Small tables with named rows and columns. After each table, cells are looked up by row and column.

Table bazive
         filupeg  lipadi  subema   zeg  rofasok  satofo  toper   keb
gev          123      30    -281  -210      603    -328   -201  -133
pif          728     235     -56   437       40    -169   -204   710
dalogu      -409     101      54  -270      437      33   -200   135
tomif       -511     114     338  -157      151    -334   -202  -616
bor          650     132     235   500     -139    -365   -205   -41
gazo        -425     -82      85  -261      420    -285   -204     6
porozit     -458     234     476    57      -60    -144   -203  -290

satofo of tomif: -334
toper of gazo: -204
filupeg of gev: 123
satofo of dalogu: 33
filupeg of porozit: -458
toper of dalogu: -200
rofasok of pif: 40
filupeg of pif: 728
rofasok of bor: -139
lipadi of bor: 132
keb of pif: 710
zeg of porozit: 57
Which row has the largest subema? porozit

noz
|  | vomud | rebe | bas | kagun | teg | rukobob | por | meki | kare | lut |
|---|---|---|---|---|---|---|---|---|---|---|
| nilene | 141 | 236 | 157 | 216 | 182 | 135 | 69 | 138 | 126 | 133 |
| lali | 145 | 232 | 143 | 214 | 167 | 122 | 131 | 157 | 123 | 153 |
| sar | 150 | 230 | 139 | 219 | 162 | 119 | 151 | 164 | 124 | 161 |
| pil | 153 | 98 | 156 | 122 | 140 | 167 | 125 | 131 | 163 | 136 |
| giz | 128 | 226 | 157 | 188 | 181 | 136 | 63 | 133 | 125 | 125 |
| sov | 141 | 249 | 148 | 223 | 177 | 123 | 103 | 151 | 120 | 145 |
| sab | 169 | 197 | 127 | 219 | 140 | 118 | 222 | 183 | 134 | 186 |
| zabe | 171 | 87 | 152 | 140 | 131 | 168 | 157 | 141 | 170 | 152 |
| durazos | 163 | 84 | 159 | 127 | 138 | 174 | 125 | 130 | 171 | 139 |
| susomum | 165 | 190 | 137 | 209 | 147 | 128 | 181 | 168 | 138 | 171 |
| narorad | 134 | 156 | 176 | 145 | 177 | 170 | 16 | 105 | 150 | 103 |
| padan | 146 | 108 | 166 | 122 | 153 | 174 | 76 | 116 | 162 | 120 |

kare of pil: 163
bas of pil: 156
lut of pil: 136
lut of zabe: 152
kare of durazos: 171
teg of sab: 140
kagun of sar: 219
lut of padan: 120
por of nilene: 69
kare of narorad: 150
rebe of narorad: 156
vomud of nilene: 141
teg of zabe: 131
rukobob of sab: 118
bas of sar: 139
Which row has the largest kagun? sov

torapa:
        tekar  lovubim  ref  fefar  gupa  ruverin  nud
gav        94      181  194     72   133      166  174
dud       173      113  100    176    99       89  145
geto       96      160  140    121   170      147   85
tifone     81       87  104     98   189      171   37
vup       117      205  172    129   131      126  153
fon       195      103   79    204    80       61  146
fupid     117      198  169    127   133      128  150
runed      96      177  157    114   162      149  107

What is the nud of dud in torapa? 145
What is the tekar of fon in torapa? 195
What is the nud of fupid in torapa? 150
What is the ruverin of tifone in torapa? 171
What is the fefar of vup in torapa? 129
What is the ref of geto in torapa? 140
What is the tekar of gav in torapa? 94
What is the gupa of dud in torapa? 99
What is the gupa of fupid in torapa? 133
What is the fefar of fon in torapa? 204
What is the gupa of geto in torapa? 170
What is the ruverin of geto in torapa? 147
What is the ref of fupid in torapa? 169
What is the gupa of gav in torapa? 133
What is the tekar of dud in torapa? 173
What is the fefar of gav in torapa? 72
What is the ruverin of vup in torapa? 126
What is the tekar of tifone in torapa? 81
Which row has the largest nud? gav

seb:
|  | fuz | gorafal | lepubor | zam | sasi | kiruf | vem | verade | nubezak | turivo |
|---|---|---|---|---|---|---|---|---|---|---|
| gepif | -7.5 | -3.2 | -3.6 | -3.3 | -4.9 | -3.7 | -4.5 | -3.5 | -0.4 | -3.7 |
| roreset | -7.2 | -1.9 | -2.1 | -1.8 | -6.5 | -5.1 | -6.2 | -2.0 | 0.8 | -5.1 |
| zim | 0.2 | -6.4 | -7.1 | -7.5 | 7.0 | 4.6 | 5.3 | -7.1 | -3.0 | 5.2 |

verade of zim: -7.1
zam of zim: -7.5
vem of gepif: -4.5
sasi of gepif: -4.9
nubezak of zim: -3.0
kiruf of gepif: -3.7
turivo of roreset: -5.1
zam of roreset: -1.8
fuz of roreset: -7.2
gorafal of roreset: -1.9
kiruf of zim: 4.6
nubezak of gepif: -0.4
zam of gepif: -3.3
nubezak of roreset: 0.8
vem of zim: 5.3
sasi of zim: 7.0
vem of roreset: -6.2
kiruf of roreset: -5.1
gorafal of zim: -6.4
Row with the largest fuz: zim

gik:
	nup	feb	vire	zit	banit	zoz	gamogud	gil	mut
fabeka	84	57	105	219	237	120	101	222	164
dek	100	200	215	193	199	165	251	68	130
muf	122	161	148	232	74	177	223	109	200
zape	172	119	181	124	63	154	79	79	234
vun	121	100	127	169	129	126	104	45	197

gil of dek = 68
feb of fabeka = 57
feb of zape = 119
mut of muf = 200
gil of muf = 109
zit of vun = 169
gamogud of muf = 223
gil of fabeka = 222
nup of fabeka = 84
vire of muf = 148
gamogud of zape = 79
zoz of vun = 126
banit of vun = 129
vire of vun = 127
nup of dek = 100
vire of fabeka = 105
zoz of fabeka = 120
gamogud of fabeka = 101
zit of dek = 193
vire of zape = 181
Which row has the largest vire? dek

kif =
         puremo  folub    pov  petori    vop    tik  baveka   kasi  zofavuz  tumiv
fus       14731  61065  63471   63600  51090  34865   34753  62606    46029  41676
sised     31301  44050  41228   44630  97212  83568   84426  43885    54226  89691
repura    29075  45467  42745   46013  82482  77289   83444  45291    50352  76616
zodunev   73401  40349  41057   34706  32920  29552   28354  39692    30190  36264
roveda    59366  39700  37249   38228  53954  58621   63214  39267    27160  58197
buf       61475  38047  38842   35733  30575  39535   38143  37176    36028  36952
raz       43825  57031  57979   56277  48680  37812   37473  58185    40397  44501
davuko    60530  13532  12825    9069  40187  55112   52194  10650    39944  44586
sim       66720  54030  49958   50305  66255  61511   69499  54472    53169  68172

tik of sised = 83568
folub of davuko = 13532
puremo of repura = 29075
petori of fus = 63600
tumiv of buf = 36952
folub of zodunev = 40349
puremo of zodunev = 73401
puremo of roveda = 59366
pov of davuko = 12825
tumiv of roveda = 58197
pov of sised = 41228
vop of zodunev = 32920
Which row has the largest zofavuz? sised

